0: [ -4 -26 -14 -20 -53   9  -2 -19 -14  -7 -17   7  16  -3  -7  11]
1: [ 46  13 -21   9   3  24 -10  22  16  -4 -14  -7 -34  -8  23   7]
2: [ -1 -35   7   1  37   5 -49  -3  42  10  -4   9  -8   7  39  51]
3: [-42   5  -6 -14 -15 -20 -15  -8 -12  -8  15 -18  10 -40  -9  60]
4: [ 56 -25   3   3  61  50 -54 -51  39   7  28 -42 -40 -39  62  25]
5: [-24  -6  44   3   2   2  24   5 -38  16 -12  -1   5  46  10 -33]
6: [-21  39 -72   5 -76 -28  34  -7   6  23 -14   4  76  48 -78 -75]
7: [ 31   3  -6  11 -19 -22   2  -3   0   2 -38  -4   8  -6 -14 -10]
8: [-68  11  20 -25  43 -15  23 -15  19 -10  30  28  46  85 -41 -57]
9: [  3  -7  10   7   2 -29  34 -34  -9 109 -94 -21  52 -11  50  10]
10: [ 19  27  -8 -24  29  24   1  57   9 -29  65  40 -23  78  -9 -44]
11: [ -7 -16  16 -10   8  20 -24  -5 -11  15  32 -13   1  -7 -10  21]
12: [ 33  -1  25 -11  -4  27  25 -21 -11  22 -49   1 -38 -12 -21 -10]
13: [-28 -15  54  13  48  -2 -26 -36 -15  28  -5  -2 -11 -30 -13  22]
14: [ 26 -43  59 -12  48  -6 -60  17   0 -18  56  28 -48   1  -7  28]

[ -18   10  -39   15 -102   12   24   26  -12  -74   30   10   -8    0
  -50  -22] 0
[ 47  13 -16  14 -18   9 -16  31   3  -7 -16  -5 -34 -14  18   7] 1
[ 57 -61  42   6  44 -27 -55  16  16   6 -17  17  -4  19  56  -8] 2
[ 67 -29   9  -5  68  25   0   2  35 -25 -21   4 -56  -4  41  11] 1
[-57   7  20 -27  53  -7  19 -20  21 -17  37  24  40  83 -30 -56] 8
[-70   4  20 -19  30 -28  17  -7  21 -23  45  29  50  89 -46 -55] 8
[ 10  27   7 -25  38  24  14  50   2 -23  60  30 -24  65  -9 -44] 10
[ 30 -42  51 -12  39  -6 -63  16  -4  -1  31  18 -44  -6   0  43] 14
[ -1  29  -1  14 -22 -23  48  22 -10 -23 -29  -8  -8 -12 -20 -22] 7
[ -23   11  -35   14 -113    9   30   25  -24  -72   28    2    1    3
  -51  -26] 0
[-31  54 -46   9  27   2  -2 -41 -14  61 -23  19  11 -75  18  41] 3
[-11  36 -68   7 -60 -28  32 -12   8  30 -15   2  70  42 -69 -66] 6
